.07,.23,-.02,-.30,-.49,.30,.48,-.29,.16,.24,.12
.48,.03,.09,-.05,-.27,-.09,-.23,.41,.10,.23,-.02
-.01,-.30,.05,.01,-.07,.06,.13,.06,.15,-.04,-.15
:
.12,.24,.16,-.29,.48,.30,-.49,-.30,-.02,.23,.07
-.02,.23,.10,.41,-.23,-.09,-.27,-.05,.09,.03,.48
-.15,-.04,.15,.06,.13,.06,-.07,.01,.05,-.30,-.01

-.06,.08,-.06,.52,.12,-.08,.06,-.35,.32,-.02,-.11,.08
.00,.09,.00,.26,.09,.04,-.05,-.19,.37,-.37,.24,-.09
-.10,.51,.12,.15,.52,.01,-.06,-.23,.30,-.43,.00,-.06
:
.08,-.11,-.02,.32,-.35,.06,-.08,.12,.52,-.06,.08,-.06
-.09,.24,-.37,.37,-.19,-.05,.04,.09,.26,.00,.09,.00
-.06,.00,-.43,.30,-.23,-.06,.01,.52,.15,.12,.51,-.10

-.38,-.35,.31,.50
-.36,-.27,-.32,.16
-.61,.54,-.32,.35
:
.50,.31,-.35,-.38
.16,-.32,-.27,-.36
.35,-.32,.54,-.61

.24,-.12,.06,-.49,.19,.25
-.12,.28,-.31,.11,.00,.00
:
.25,.19,-.49,.06,-.12,.24
.00,.00,.11,-.31,.28,-.12

-.18,.33,.41,.07,-.04
.17,.02,-.36,-.12,-.42
.16,.32,.43,.08,.51
.01,-.38,.08,-.32,-.09
-.16,.47,.05,-.14,.00
:
-.04,.07,.41,.33,-.18
-.42,-.12,-.36,.02,.17
.51,.08,.43,.32,.16
-.09,-.32,.08,-.38,.01
.00,-.14,.05,.47,-.16

-.22,-.34,-.46,-.50,.56,-.36,.51,-.25,.05,-.42,.26
-.15,.52,-.10,.29,.12,.02,.36,.22,-.41,-.05,.09
-.18,.59,-.14,.16,-.03,.01,.53,.15,-.68,-.07,.19
:
.26,-.42,.05,-.25,.51,-.36,.56,-.50,-.46,-.34,-.22
.09,-.05,-.41,.22,.36,.02,.12,.29,-.10,.52,-.15
.19,-.07,-.68,.15,.53,.01,-.03,.16,-.14,.59,-.18

.15,-.19,.07,-.02
.33,-.36,.15,-.14
-.26,.17,-.03,.23
.63,-.59,.50,.09
.12,-.23,.08,-.05
-.52,.36,.18,.67
-.29,.03,.12,.37
:
-.02,.07,-.19,.15
-.14,.15,-.36,.33
.23,-.03,.17,-.26
.09,.50,-.59,.63
-.05,.08,-.23,.12
.67,.18,.36,-.52
.37,.12,.03,-.29

.12,-.18,-.02,-.29,-.12,.19
-.05,-.24,.19,.54,.31,.20
-.26,.19,-.09,.25,-.25,-.09
:
.19,-.12,-.29,-.02,-.18,.12
.20,.31,.54,.19,-.24,-.05
-.09,-.25,.25,-.09,.19,-.26
---
-.67,.52,-.43,.15
.13,.05,.46,-.49
.13,-.13,.27,-.15
-.27,.38,.27,.07
:
-.67,.52
.13,.05

.57,.53,.40
-.46,-.36,.54
-.63,-.51,.39
-.22,.65,.67
:
.57,.53
-.46,-.36

.56,.18
.40,.20
.49,-.29
-.28,.31
:
.56,.18
.40,.20

.18,.03,-.20
-.66,.00,-.21
-.54,-.07,-.15
.09,.00,.41
.25,.04,-.17
:
.18,.03
-.66,.00

-.54,-.02,.60,-.52
-.65,.08,-.46,.38
:
-.54,-.02
-.65,.08

.41,-.32,.47,.02,.19
-.45,-.41,-.10,.52,-.19
:
.41,-.32
-.45,-.41

-.08,-.46,.59,.42,-.06
-.58,-.59,-.15,.11,-.41
:
-.08,-.46
-.58,-.59

-.26,.55,-.09,.36
-.09,-.24,-.32,-.29
.02,.09,-.27,-.17
:
-.26,.55
-.09,-.24

-.15,-.21,.29,.12,-.19
-.21,-.52,.49,.37,-.38
:
-.15,-.21
-.21,-.52
---
.03,.03
.21,-.62
.01,.01
-.03,.03
.06,-.01
.00,-.05
-.65,-.07
:
-.65,-.07
.03,.03
.21,-.62
.01,.01
-.03,.03
.06,-.01
.00,-.05

.19,-.17,.20,.00,.13,-.41,.16,-.16,-.24
.00,.21,.05,.05,.21,-.26,-.49,-.17,-.25
-.09,.15,.09,-.02,.04,-.30,-.37,-.06,-.15
.15,-.35,-.01,-.34,-.07,-.16,.18,-.34,.36
-.05,-.34,-.31,.09,-.18,.05,-.02,.58,.02
-.04,.02,.05,-.02,.05,-.25,-.17,.01,.01
.06,.21,.04,.16,.35,-.42,-.53,-.10,-.27
-.12,.56,-.07,.15,.23,-.04,.03,.19,.14
:
-.12,.56,-.07,.15,.23,-.04,.03,.19,.14
.19,-.17,.20,.00,.13,-.41,.16,-.16,-.24
.00,.21,.05,.05,.21,-.26,-.49,-.17,-.25
-.09,.15,.09,-.02,.04,-.30,-.37,-.06,-.15
.15,-.35,-.01,-.34,-.07,-.16,.18,-.34,.36
-.05,-.34,-.31,.09,-.18,.05,-.02,.58,.02
-.04,.02,.05,-.02,.05,-.25,-.17,.01,.01
.06,.21,.04,.16,.35,-.42,-.53,-.10,-.27

.16,.09,.02,-.03,-.03,.42,.15
.10,.10,-.05,-.06,.02,.51,.21
.11,.11,-.02,-.05,.02,.49,.20
.02,.00,.13,-.23,.02,.38,.07
:
.02,.00,.13,-.23,.02,.38,.07
.16,.09,.02,-.03,-.03,.42,.15
.10,.10,-.05,-.06,.02,.51,.21
.11,.11,-.02,-.05,.02,.49,.20

-.02,.13,-.46
-.01,.21,-.52
.08,.64,-.11
-.02,-.36,.52
.17,-.06,-.10
:
.17,-.06,-.10
-.02,.13,-.46
-.01,.21,-.52
.08,.64,-.11
-.02,-.36,.52

-.26,.06,.14,-.03,-.15,-.14
-.11,-.09,.12,-.17,.38,-.54
-.04,-.08,.11,-.18,.43,-.48
:
-.04,-.08,.11,-.18,.43,-.48
-.26,.06,.14,-.03,-.15,-.14
-.11,-.09,.12,-.17,.38,-.54

.52,.39,-.55,.15,-.01,-.19
.42,.28,-.52,.21,.02,-.08
-.19,-.40,-.05,.43,.02,.48
-.22,.20,.39,-.54,-.13,-.42
.49,.55,-.52,-.06,-.03,-.39
-.12,.05,-.56,.42,-.13,.17
-.41,.00,-.63,.51,-.25,.24
:
-.41,.00,-.63,.51,-.25,.24
.52,.39,-.55,.15,-.01,-.19
.42,.28,-.52,.21,.02,-.08
-.19,-.40,-.05,.43,.02,.48
-.22,.20,.39,-.54,-.13,-.42
.49,.55,-.52,-.06,-.03,-.39
-.12,.05,-.56,.42,-.13,.17

.11,-.07,-.10,.10,-.01,.02,.05,.22,-.14,-.24,-.58,-.38,-.01,.22,.03,.20
.35,-.39,-.18,-.09,-.15,.08,.07,-.14,.10,-.09,-.27,-.39,-.16,.13,.20,.20
.35,-.11,.08,.09,-.20,-.08,.10,-.09,-.09,-.34,-.45,-.27,-.08,.17,.18,-.06
:
.35,-.11,.08,.09,-.20,-.08,.10,-.09,-.09,-.34,-.45,-.27,-.08,.17,.18,-.06
.11,-.07,-.10,.10,-.01,.02,.05,.22,-.14,-.24,-.58,-.38,-.01,.22,.03,.20
.35,-.39,-.18,-.09,-.15,.08,.07,-.14,.10,-.09,-.27,-.39,-.16,.13,.20,.20
